Every row has a hidden score. In each pair, how much higher is the second row's than the first's? 6 means about the same, 12 much higher and 0 much lower.
Array([ 25,  14,  -7, -19, -20, -31, -16, -17])
Array([-14,  -1,  22,  22,   5, -14, -28, -28]) >> 6
Array([-12,   6,  31,  17,  -9, -23, -24, -21])
Array([-22, -21,   4,  42,  55,  33,  -2, -13]) >> 6
Array([ 15,  -5, -30, -27, -20,  -8,  25,  41])
Array([  3,  21,  10, -19, -31, -33, -24, -17]) >> 2
Array([-25, -29,  -2,  11,  23,  38,  37,  24])
Array([  7,  23,   5, -25, -33, -31, -25, -17]) >> 0
Array([ 24,  22,  -3, -12, -26, -35, -24, -23])
Array([ -7,   5,  24,  14, -11, -23, -23, -19]) >> 8
Array([ 22,  13, -14, -24, -19, -18,  -7,  -4])
Array([ -9,  13,  28,   7, -15, -24, -24, -21]) >> 7
Array([  9,  17,  -9, -19, -14, -31, -35, -23])
Array([  0,  18,   5,  -5, -11, -26, -32, -28]) >> 7
Array([-29, -32,  -7,  32,  42,  40,  23,  18])
Array([ 16,  24, -14, -32, -34, -33, -27, -18]) >> 0
Array([ -6,  17,  18,  -6, -16, -25, -28, -24])
Array([ 8,  4, 10,  3, -6,  1, 19, 20]) >> 11
Array([ 22,  -3, -26, -30, -24, -21,  10,  36])
Array([  5,   3,  -1,   5,  -4, -21, -22, -14]) >> 2
Array([-4, -4,  1, 12, 33, 44, 25,  5])
Array([ 1, -3, -3, -4, 13, 48, 39, 29]) >> 9
Array([-28, -29,  -3,  29,  25,  34,  31,  17])
Array([ 12,  13, -13, -17, -15, -26, -30, -26]) >> 0
Array([ 6,  7,  3, -8, -2,  7,  4, -3])
Array([ -6,  11,  26,  -2, -21, -29, -26, -19]) >> 3
Array([-24, -26,   3,  48,  62,  31,  -6, -20])
Array([ -3,  10,  18,   5,  -5,  -5, -11, -20]) >> 8
Array([  0,  -2, -31, -37, -15,  14,  52,  48])
Array([-27, -31,  -1,  22,  31,  41,  30,  17]) >> 4
Array([-18,  -6,  31,  36,  11, -17, -31, -26])
Array([  8,   8,  -5, -15,  -3,   5,   2,  -4]) >> 10
Array([  1,   5,   7,   2,   6,   4,  -7, -11])
Array([ 30,  -6, -35, -38, -31, -21,  -4,  15]) >> 4
Array([ 14,  18, -13, -15, -16, -27, -30, -27])
Array([-23, -25,   9,  49,  50,  14, -18, -28]) >> 7
Array([-3, -2, 11, 19, 16, 16,  8, -3])
Array([ 10,   8,  -8, -19,  -9,   6,   8,   2]) >> 6
Array([ 15,  10,   4, -16, -16,  -3,  15,  18])
Array([-5, -7,  7, 17, 22, 35, 19,  2]) >> 6
Array([ 25,   4, -26, -34, -27, -17,   5,  25])
Array([ 12,  -9, -37, -32, -20,   0,  37,  51]) >> 9
Array([-11,  -5,  12,  27,  26,  18,  -4, -12])
Array([ 25,  12, -13, -23, -21, -22, -14,  -9]) >> 3
Array([ 24,  13,  -7, -17, -27, -34, -23, -20])
Array([ 16,   9, -14, -23, -11,   5,   7,   4]) >> 11
Array([ 17,   6, -14, -28, -13,   0,  17,  10])
Array([ -2,  17,  11,  -3, -10, -24, -31, -27]) >> 1
Array([-14,  -1,  32,  25,   4, -21, -29, -27])
Array([  5,   7,   5,   7,  -3, -23, -22, -16]) >> 5
Array([ 20, -21, -41, -30, -23,  -7,  26,  55])
Array([ 12,   9,  -8, -22, -11,   3,  10,   6]) >> 6
Array([ 11,  10,  -7, -19, -18,  -5,  14,  12])
Array([ 11,  18,  -6, -14, -14, -25, -31, -26]) >> 0
Array([ -8,   2,  36,  19,  -4, -19, -20, -20])
Array([ 12,   4, -17, -21,  -5,  10,  -3,  -8]) >> 6
Array([ 14,  10, -11, -22, -13,   0,  12,  12])
Array([ 22,  -8, -31, -29, -27, -20,  12,  44]) >> 5
Array([-12,  -8,  -1,  18,  41,  52,  25,   6])
Array([ 6,  0, -4, -7,  2, 42, 45, 29]) >> 9
Array([ 11,   7,   9,  -5, -15,  -2,  17,  22])
Array([-15, -15,  -1,  20,  45,  47,  24,  11]) >> 6
Array([ -2,   6,  17,   8,  -9, -23, -26, -17])
Array([  3,  -3, -38, -38, -23,   9,  52,  57]) >> 12
Array([-27, -35,  -5,  35,  31,  30,  28,  28])
Array([  6,   6,  -4,  -8,   5,  -2, -13, -11]) >> 2
Array([ 2,  3, 10,  2, -1,  9, 11,  5])
Array([-4, -4,  8, 19, 20, 21, 11,  0]) >> 5
Array([-25, -34,  -1,  23,  21,  29,  30,  33])
Array([-11,  12,  26,   7, -10, -24, -28, -27]) >> 0
Array([ 13,   6, -15, -21,  -8,   5,   3,   0])
Array([-19, -11,  20,  39,  27,   1, -23, -25]) >> 3
Array([ 11,  15,  -9, -15, -16, -27, -30, -28])
Array([ 11,   5, -14, -12,   1,   1,  -8, -10]) >> 9
Array([-19, -21,   0,  32,  54,  46,  15,  -1])
Array([  3,  15,  15,  -1, -11, -15, -20, -23]) >> 3
Array([-4, -6,  5, 18, 32, 35, 19,  4])
Array([ 2,  0, -4, -7,  5, 43, 34, 32]) >> 10
Array([-14,   7,  32,  16,  -9, -22, -26, -23])
Array([ -8,  17,  25,  -3, -17, -26, -26, -23]) >> 6
Array([ 5,  1, 10,  4, -3,  9, 12,  5])
Array([-18, -10,   1,  -3,  13,  36,  29,   9]) >> 8
Array([ 27,   6, -15, -21, -23, -30, -20, -13])
Array([-25, -28,   2,  27,  41,  40,  17,  -4]) >> 12
Array([ 7,  3,  0, 14, 16, 30, 28, 16])
Array([ 16,  18, -19, -25, -20, -27, -29, -26]) >> 0
Array([-23, -24,   5,  32,  43,  35,   4, -13])
Array([-23, -15,  -3, -15,   6,  39,  43,  32]) >> 12
Array([  9,  27,   1, -24, -32, -31, -26, -18])
Array([-21, -18,  21,  51,  38,   2, -23, -25]) >> 5
Array([  8,   6,   8,  -3, -10,   3,  16,  14])
Array([-7, -2,  8,  9,  7, 11,  3, -8]) >> 4
Array([-26, -33,   2,  14,  19,  32,  35,  28])
Array([-25, -24,   3,  -2,  12,  29,  32,  37]) >> 7
Array([ 24,  13, -10, -23, -32, -36, -26, -24])
Array([ -4,   4,  16,  15,  -1, -18, -20, -16]) >> 8
Array([ 11,  -8, -41, -41, -25,   4,  48,  60])
Array([ 11,  -1, -27, -25, -17,  -2,  28,  37]) >> 4
Array([-2, -2, 13, 17, 12, 18, 14,  0])
Array([-12,  -8,  17,  30,  25,   9, -10, -17]) >> 3
Array([  6,   8,  -4, -13,   0,   5,  -3,  -8])
Array([ 10,   9,   7, -15, -16,  -1,  16,  18]) >> 10
Array([  4,   4, -33, -31, -15,  14,  45,  45])
Array([ -8,   5,  22,  11,   5,  -1,  -8, -20]) >> 1
Array([  8,  19,   4, -10, -16, -23, -29, -29])
Array([-20, -21,  11,  46,  51,  23, -11, -22]) >> 7
Array([ -3,   0, -30, -33, -17,  16,  50,  45])
Array([-4, -8, -1,  0, 29, 40, 27, 30]) >> 5
Array([ 18,  16, -16, -24, -18, -24, -31, -27])
Array([  8,  11,   9, -11, -11,   7,   7,  10]) >> 12
Array([  4,   5,   4,   6,  -8, -26, -22, -13])
Array([-10,  15,  23,  -3, -16, -26, -33, -28]) >> 7
Array([ 20,  -9, -31, -28, -22, -12,  20,  43])
Array([-3,  3, 11, -2, -4,  9,  8, -6]) >> 7
Array([-23, -30,  -4,  38,  52,  40,  21,   9])
Array([-10,   4,  28,  18,  -7, -22, -24, -19]) >> 3
Array([-9, -9,  7, 25, 32, 27,  9, -4])
Array([ 16,  -7, -33, -27, -20,  -7,  26,  46]) >> 7
Array([ 25,  14,  -8, -15, -25, -30, -22, -26])
Array([ 30,  -5, -36, -38, -29, -21,  -3,  15]) >> 8
Array([ 16,  24,  -7, -24, -28, -26, -25, -18])
Array([-13,  -2,  23,  24,  11,  -6, -22, -26]) >> 7
Array([-2,  3, 11,  9,  9, 11,  4, -7])
Array([  2,   4,  -9, -15, -11,   5,  24,  18]) >> 8
Array([ 15,  -3, -27, -27, -20, -10,  21,  39])
Array([ 19, -14, -36, -31, -21, -11,  20,  51]) >> 5
Array([ 14,  13,  -5, -21, -19, -10,   7,   3])
Array([-24, -23,   0,  -7,  10,  36,  39,  35]) >> 11
Array([  3,  20,   4, -13, -16, -26, -29, -25])
Array([  8,  22,   5, -19, -31, -29, -28, -22]) >> 7
Array([ 17,  17,  -3, -17, -19, -19, -10, -12])
Array([-27, -35,  -5,  36,  43,  38,  26,  14]) >> 9
Array([  3,   0, -24, -26, -14,  10,  39,  35])
Array([ -1,  13,  19,   4,  -8, -14, -22, -24]) >> 0
Array([-16, -16,  13,  41,  42,  19,  -9, -20])
Array([ -9,   0,  19,  20,   1, -17, -19, -16]) >> 6
Array([  8,  19,   7,  -7, -17, -24, -28, -27])
Array([ 4, -1, -3,  1, 20, 41, 34, 15]) >> 12
